Each named turn below is shown by a few rows before and after it. Which turns, in which order, take the first row of each later pair to the second? The first pair is answered.
turn z199:
|   8 |  -4 | -16 |  12 | -31 |  -2 |  -5 | -19 |   9 |  -3 |   4 |  -4 |  11 |   1 |   6 |   4 | -17 |  -4 | -16 |   7 |  -7 |   4 |  -1 |   1 |   8 |   9 |  10 | -12 |   5 |  18 |   8 | -25 |  17 |  -3 |  -3 |  13 |   9 |  -8 |  21 | -12 |  10 |  -5 |  -6 |  15 |  -9 |  ->  |   3 |   3 |  -4 |   2 | -17 |   3 |  12 |  21 |   6 |   6 |  19 |  -9 |  12 |   6 |   2 |  -8 |   0 |  20 |  -1 |  -1 |   6 |  18 | -12 |  18 |   7 |  11 |   7 | -16 | -18 |  21 |   8 | -27 |   6 |   0 |   6 |  -2 |  21 |  -9 |   9 |   2 |  12 |   9 |   0 |   3 |   5 |
|   5 | -12 |  -3 |   8 | -23 |  11 |   3 |  12 |  11 |   6 |   0 |   6 | -28 | -15 |   7 |  11 |   3 |  -4 | -18 | -13 |  20 |   3 |  -2 |  11 |  10 |   0 |   2 |  -8 |  13 |  -5 | -19 |  18 |   3 |   4 |  -4 |   6 |  -8 |  -8 | -14 | -10 |  12 | -16 |   5 |  -3 | -13 |  ->  |   7 | -10 |  -1 |   9 | -21 |  10 |   8 |  19 |  14 |   8 |   2 |   4 | -28 | -14 |   9 |   6 |   6 |  -1 | -17 | -15 |  18 |   2 |  -1 |  17 |   8 |  -4 |   2 | -11 |   9 |  -4 | -16 |  18 |   3 |   2 |   2 |   2 |  -3 | -10 | -11 | -11 |  16 | -11 |   6 |  -2 | -10 |
| -28 | -14 |  -4 |   6 | -23 |  -3 |  10 |  34 |  18 |  23 |  51 | -16 |  11 |  10 |  -2 | -26 | -14 |  30 |  -6 |  -8 |   8 |  37 | -14 |  20 |  15 |  39 |  42 |  -5 | -23 |  13 |   1 | -28 |   7 |  -6 |  -2 |  -6 |   1 |  -2 |   2 |  -1 |  17 |  -7 |   1 | -34 |   6 |  ->  | -28 | -13 | -15 |   7 | -42 |  -6 | -10 | -18 |  18 |  11 |  34 | -11 |  11 |   0 |  -6 |  -8 | -39 |   7 | -15 |   8 |  -3 |  23 | -14 | -11 |  14 |  50 |  44 |   4 |   3 |  11 |  -5 | -18 |  18 |  -8 | -25 |  15 | -22 |  14 |   2 | -10 |  11 | -33 |  -8 | -31 | -11 |
turn z347:
|   7 |  -3 |   5 |   3 | -14 |  -4 |  -7 | -19 |  15 |   0 |  -3 |   3 | -13 |  -5 |  11 |  13 | -18 |  -8 |  -9 |   1 |  -5 |  -3 |  -3 | -12 |  10 |  -5 |   3 |  10 |   8 |  -2 | -15 |  -3 |   2 |   3 | -12 |   2 | -11 |  -1 |   6 |   3 |   8 | -12 |  -4 |  -2 | -12 |  ->  |  11 |   2 |  15 |   2 |  10 |   0 |   9 |  15 |   9 |   4 | -10 |   3 | -18 |   2 |  11 |   2 |   3 |   4 |   1 | -10 |   4 |  -5 |   2 |   4 |   6 | -26 |  -9 |   5 |  -9 |  -6 | -11 |   2 |  -8 |   7 |   3 | -14 |   5 | -10 |   0 |  10 |   6 |   9 |   5 |   1 |   2 |
| -17 | -11 | -13 | -23 | -13 | -14 |  -7 |   0 |   0 |   6 |  35 |   1 |  17 |  11 | -10 |  14 |   7 |  -4 | -32 |  -7 |   2 | -15 |  -6 |   2 |   2 |  27 |  23 |   2 |  -6 |  10 |   0 | -18 |   3 |  -9 | -14 |   1 | -15 |  -5 |   5 |   9 |   7 |  -4 |   8 | -12 | -12 |  ->  | -15 |  -9 |  -3 | -23 |  -1 | -11 |   5 |  25 |  -1 |   9 |  34 |   0 |   3 |  15 |  -2 |  12 |  19 |   6 | -30 | -20 |  10 | -18 |  -4 |  15 |  11 |   6 |  13 |  -3 | -12 |   8 |  -4 | -19 |  -2 |  -7 |  -5 | -13 |   0 | -21 |   2 |  19 |   6 |   9 |  14 |  -8 |  -4 |
| -11 | -11 |   5 |   3 | -23 |   4 |   2 | -22 |   9 | -18 |   1 |  -4 |  -7 |  -3 |  -1 |   7 | -31 |  -3 |  -4 |   3 |  13 |  10 | -13 |  -2 |  17 |  22 |  -6 |  -6 |   1 |   0 |  -9 |  22 |   8 |   2 | -26 |   0 |   0 |  13 | -16 |  -1 |  -2 |  -9 | -12 |   2 | -14 |  ->  |  -5 |  -7 |  20 |   3 |  -8 |   5 |  16 |   7 |   9 | -12 |   2 |  -6 | -25 |   5 |   7 |   5 | -15 |   9 |   1 | -13 |  21 |  10 | -14 |  17 |  21 |  -7 | -16 |  -8 | -10 |  -1 | -13 |  20 |   4 |   4 | -13 | -16 |  17 |  -2 | -20 |   8 |   0 |  10 |  -7 |  10 |   1 |
turn z763:
|  10 |   7 |   1 |   4 |  -1 |   3 |  -5 | -23 |   2 |  -5 | -22 |  13 |  13 |  -7 |  -5 |  -3 |  11 | -16 |   0 |  14 | -14 | -22 |  23 |   7 | -18 |   1 |  -2 |  -1 |  -8 |  -5 |  19 |  23 |   6 | -12 |   5 |  10 |  -5 |  -2 |  23 | -10 |  -7 |   8 |   5 |  12 |  -5 |  ->  |   4 |  16 |   8 |  -3 |  14 |   5 |   2 |  -4 |  -7 |  -6 | -27 |  15 |  10 | -10 | -13 |  -6 |  16 |  -1 |  11 |  16 |  -8 | -20 |  14 |   7 | -27 |   7 | -11 |  -3 | -17 |  -3 |  15 |  29 |  -6 |  -5 |   5 |   5 |  -1 |   6 |   3 |   0 | -11 |  13 |   9 |   6 |   2 |
|   5 |  16 |   9 | -11 |  18 |  -9 |  16 |  36 | -20 |   5 | -15 |  10 |  -7 |   2 |   2 | -17 |  28 |  11 |  11 |   1 |  -1 | -20 |  25 |  32 |  -7 | -26 | -29 |  -7 | -12 |   1 |  10 | -12 | -14 |  27 |  33 | -31 |  31 | -12 |  31 | -18 | -10 |  38 |   6 |  24 |  13 |  ->  |  17 |   4 |  -9 |   3 |  -7 | -15 |  -5 | -22 | -12 |  -6 | -28 |   9 |  -9 |   0 |  14 |   2 |   6 | -23 | -12 |   7 | -16 | -36 |  36 |  14 |   4 | -32 | -24 |   2 |  19 |  -3 |   9 | -12 |   7 |  18 |  19 |  -9 |  15 | -18 |  53 | -38 |  -7 |  18 |  -2 |  43 |  -4 |
|  10 | -16 | -12 |  10 | -13 | -10 |   1 |   2 |  16 |   3 |  44 |  -9 |  14 |   7 |  16 | -18 |   4 |  -2 | -16 | -13 |  -2 |  20 |   4 |  21 |   7 |  19 |  19 |   0 | -19 |  16 |  19 | -21 |  14 |  -8 |  21 |  -6 |   1 | -17 |  21 | -15 |  13 |  -1 |  -6 |   0 |  -5 |  ->  |  -4 |  -5 | -12 |  -1 | -13 |  -7 | -16 | -44 |   5 | -16 |  -4 |   4 |  -7 | -12 |   4 |  15 | -29 | -14 | -11 |   7 |  -6 |  -3 |  -3 | -28 |  -1 |  19 |  -2 |   9 |  16 |  10 |  -7 |  11 |   7 |  -6 | -16 |  16 | -23 |  14 | -10 | -10 |  -7 | -28 |  -8 |   1 | -16 |
Then:
(two turns a pair)
| -11 | -16 |  -3 |  10 |  -6 |   0 |  -1 |   7 |  -4 |  22 |  36 | -12 |  -1 |   6 | -10 | -30 |   4 |  16 |   7 |  -2 |   2 |  24 |  -8 |  14 |  -9 |  30 |  21 | -11 | -26 |  -7 |   3 |  -9 |  14 |  -2 |   8 |  -6 |  -2 |  10 |   6 |   7 |   5 |  10 |  -9 | -12 |   7 |  ->  |  -9 | -19 |   9 |   9 | -14 |  -1 |   1 |   0 |   8 |  23 |  38 | -11 | -37 |   3 |   8 |  -5 | -13 |  16 |  -6 | -16 |   7 |  12 | -18 |  14 |  16 |  -2 |  18 |  -6 |  -6 |  -6 | -19 |  -7 |  21 |  -2 |  -5 | -11 |  -2 |  -6 |   5 |  14 |   8 |   3 |  -7 |  -9 |   4 | => z199 z347
|  -1 | -13 | -19 |  12 |  -9 |  -8 | -10 |   8 |   0 |   8 |  25 |  -8 |  29 |  18 |  -2 | -31 |  19 |   0 | -14 |   0 | -14 |   3 |  20 |  26 |  -3 |  14 |   9 |  10 | -24 | -10 |  28 | -20 |   9 |  -7 |  27 |  -7 |   9 |  -7 |  26 | -27 |  19 |  11 |  -4 |  20 |  -3 |  ->  | -14 |  -7 | -24 |   4 | -22 |  -7 | -29 | -34 |  -2 |  -5 |   8 |  -4 |  25 |   0 | -17 |  -6 | -13 | -10 | -13 |  20 | -20 |  -6 |   8 | -14 |  -6 |  38 |   9 |  15 |   0 |  -7 |  11 |  -3 |   7 |  -6 |  -8 |  15 | -18 |  25 |   7 | -27 |   8 | -20 | -13 |   9 | -19 | => z199 z199
|   6 |  -5 |  -7 |   3 |  -1 |  -6 |  -8 | -18 |  -5 | -12 | -16 |   2 |   6 |  -6 |   0 |   1 |  -1 | -11 |  -5 |   8 |  -7 | -18 |  11 | -12 | -12 |  -3 |  -8 |   1 |   3 |   1 |  10 |   9 |  -3 |   4 |   4 |   8 |  -7 |   5 |   8 | -15 |  -1 |   4 |   2 |  11 |  -2 |  ->  |   0 |  -6 | -12 |   2 | -10 |  -6 |  -8 | -17 |  -4 |  -8 |  -1 |  -1 |  16 |  -7 |  -5 |  -5 |  -1 |  -8 |  -5 |   9 |  -7 |  -8 |   9 | -11 | -15 |  15 |   3 |   2 |  -2 |   5 |  17 |   2 |  -2 |   2 |   6 |   9 | -11 |   9 |  10 | -16 |   0 |   1 |   0 |   5 |  -6 | => z199 z347
|   7 |  11 |   9 | -15 |   3 |  15 |   1 |   0 | -14 | -10 |  -3 |   9 |   2 |   2 |  -4 |   9 | -10 | -15 |  -2 |  -3 |  17 |  -5 | -16 |   7 |   2 | -22 |  -4 |  -3 |   8 |   3 | -13 |  24 |  -2 |   3 |  -1 |   7 |  -1 |   5 |  -4 |   3 |   4 |   3 |   9 | -13 |   5 |  ->  |   9 |  10 |   0 | -14 |   2 |  13 |  -2 |   3 | -19 |  -7 |   6 |   6 |  28 |   7 | -10 |  -9 |   1 | -15 |   5 |   4 |  10 |   4 |  -9 |  10 | -13 |  -2 |   1 |  -5 |  -5 |   4 |   2 |  18 |  -3 |   1 |   8 |   7 |  -5 |  11 |   2 |  -5 |   4 |   6 |   7 | -16 |   2 | => z763 z347
|  -8 |  12 |  32 |  -4 |  32 |   2 |   3 |   5 |  -1 | -10 | -10 |  11 |  -4 |   5 | -16 |  11 |  -2 |  31 |   0 | -11 |  10 |   2 |  -5 |  -7 | -27 | -19 | -18 |   0 | -19 | -20 |  -1 |  21 | -34 |  10 |   6 | -10 |   7 |   9 | -26 |  53 |  -1 |  10 |  11 | -27 |  20 |  ->  | -10 |  -1 |  26 |  -2 |  -3 |  -4 |  -7 | -30 |  16 | -11 |   7 |   7 | -24 |  -2 |  -5 |  35 | -36 |  20 | -23 |  -9 |   5 |   3 | -18 | -18 |   0 | -18 |   6 |   7 |   8 | -12 | -15 |  13 | -12 |   0 | -19 |   0 |  -9 |   4 | -12 |  48 |   4 | -20 |   2 | -32 |  -1 | => z347 z347
|  22 |   4 |  20 |   1 |   6 |  -2 |  -3 |  27 | -12 |   0 | -11 |  -5 |   7 |   2 |   3 | -20 |   9 |   5 |  13 |   4 |   2 |  -7 |   5 |   9 |  -8 | -10 | -32 |   2 | -13 | -15 |  -8 |   2 |   2 |   8 |   8 |  11 |  14 |   3 |  -5 |   8 |   1 |  39 |  15 |  13 |   8 |  ->  |  28 |  -1 |   3 |  11 | -10 |  -8 | -13 |  10 |  -8 |   1 |   0 |  -8 |  27 |   2 |   4 | -27 |  10 |  -6 |   4 |  11 |  -6 |  -2 |  13 |  11 | -13 |   9 | -23 |   2 | -12 | -12 |   6 |  -8 |  11 |   4 |  12 |  19 |   6 |   4 |  11 |  -6 |   5 |  32 |   6 |  15 |   2 | => z347 z199
|  21 |   1 | -21 |   6 |  18 |   7 |   1 | -19 |  21 |  -8 | -13 |  -5 |   7 |   4 |  -8 |  -8 |  22 | -22 |  -4 |   4 |  -2 |   6 |   2 |  33 | -13 |   0 |  25 |  -6 |  -7 |   8 |  17 |  15 |  19 |  -6 |  16 |  -9 |   1 |  -7 |   7 | -14 | -13 |   6 |   0 |   3 |  12 |  ->  |  10 |  12 | -16 |  -5 |  34 |  12 |   4 |  -4 |  12 |  -8 | -22 |  -4 |   2 |   0 | -17 |  -6 |  25 |  -9 |  11 |   6 |   7 |   7 |  -9 |  25 | -22 |   1 |  18 |  -9 | -10 |   7 |   9 |  24 |   4 |  -1 |   7 | -11 |   2 |   6 | -14 |  -3 | -20 |   8 |   5 |  -7 |  18 | => z763 z763
|   9 | -13 |  15 |   4 | -17 |  16 | -11 | -46 |   0 | -17 | -19 |   4 | -25 |   4 |  16 |  17 |   0 | -18 |  -3 | -13 | -13 | -24 |  17 | -12 |  40 | -38 | -19 |  16 |  30 |  10 |   8 |  14 |   6 | -20 |  12 |   0 | -15 |  -1 | -17 |   1 |  10 |   6 |  30 |   3 |  -5 |  ->  |  -3 |   0 |   6 |  -5 |   8 |  20 | -12 | -17 | -22 | -17 | -19 |   2 |  28 |   9 | -18 | -23 |  29 |   0 |  31 |   7 | -16 |  -7 |  23 |  -5 |  -7 |  14 | -22 |   3 |  -8 |   7 |  35 |  19 | -17 | -15 |  27 |   2 | -17 |  29 | -33 |   1 |   1 |  24 |  30 | -12 |   7 | => z199 z347
|  -9 |  -1 |   8 |  -6 |  -7 |   5 |  13 |  11 |   6 |  14 |  27 |  -4 | -12 |   2 |  -1 |  -1 |  -4 |   8 |  -1 |  -9 |   3 |  15 | -14 |   3 |   9 |  10 |  15 |   1 |  -6 |  12 |  -8 |  -6 |   5 |  -2 |   0 |  -5 |   0 |  -3 |  -4 |  14 |   1 |  -3 |   1 | -15 | -11 |  ->  |   0 |   3 |  10 |  -4 |   7 |   4 |  17 |  23 |   1 |  13 |  15 |  -2 | -11 |   5 |   1 |  -8 |  11 |   8 |   4 | -12 |   4 |   7 |  -3 |  15 |   3 |  -7 |   4 |  -2 | -11 |   5 |  -3 |   1 |  -1 |   2 |  12 |  -9 |   9 | -11 |  -4 |  13 |  -1 |  13 |   8 |  -7 |  -1 | => z763 z347
|  -1 |  -9 |  16 |  -6 |   7 |  -2 |   3 |  28 |  -9 |   9 |  17 |   5 | -17 |   7 |  -6 |   4 |  -2 |  27 |   4 |  -7 |  14 |  10 | -17 |   9 |  21 |   2 |   3 |  -8 | -10 |   2 | -16 |   5 |  -2 |  -9 |  17 | -22 |   7 |  -5 |   3 |  10 |  -2 |   8 |  -4 | -12 |   6 |  ->  |  -4 |  -6 |  12 |  -6 |  -4 |  -3 | -11 | -11 | -11 |  -2 |  -9 |  10 | -24 |  -1 |  -9 |  24 | -23 |  11 |  -1 |   5 |   6 |  -5 | -16 | -20 |  20 |  -1 |  -5 |  -3 |  14 |  -3 | -27 |  19 |   0 |  -7 |  -5 |  -6 |  -5 |   7 |  -4 |   5 |  -8 | -11 | -10 |  -8 |  -6 | => z763 z763
|   1 |  -1 |  -4 |   7 |   2 |   6 | -19 |  -9 |  14 |   0 |   7 |   6 |  23 |   5 |  -2 | -10 | -15 | -20 |  14 |   4 | -35 |   4 |  -4 | -22 |  -2 |   8 |   0 |  16 | -10 | -24 |  10 |  -5 |  17 |  -6 |  30 |   0 |  -2 |  -2 |  43 | -14 | -31 |  22 | -17 | -11 | -13 |  ->  | -13 |  10 |  10 |  -6 |  10 |   8 | -14 |  -7 |  11 |  -3 | -12 |  12 |  -8 |  -7 |  -1 |  15 | -33 | -13 |  20 |   2 | -22 |  -7 | -19 | -42 |   4 | -11 | -14 |  19 |   3 | -23 | -18 |  10 |   7 |  -1 |   8 |   2 |  -6 |   7 |  19 |   4 | -39 |  13 | -15 | -15 | -11 | => z347 z763
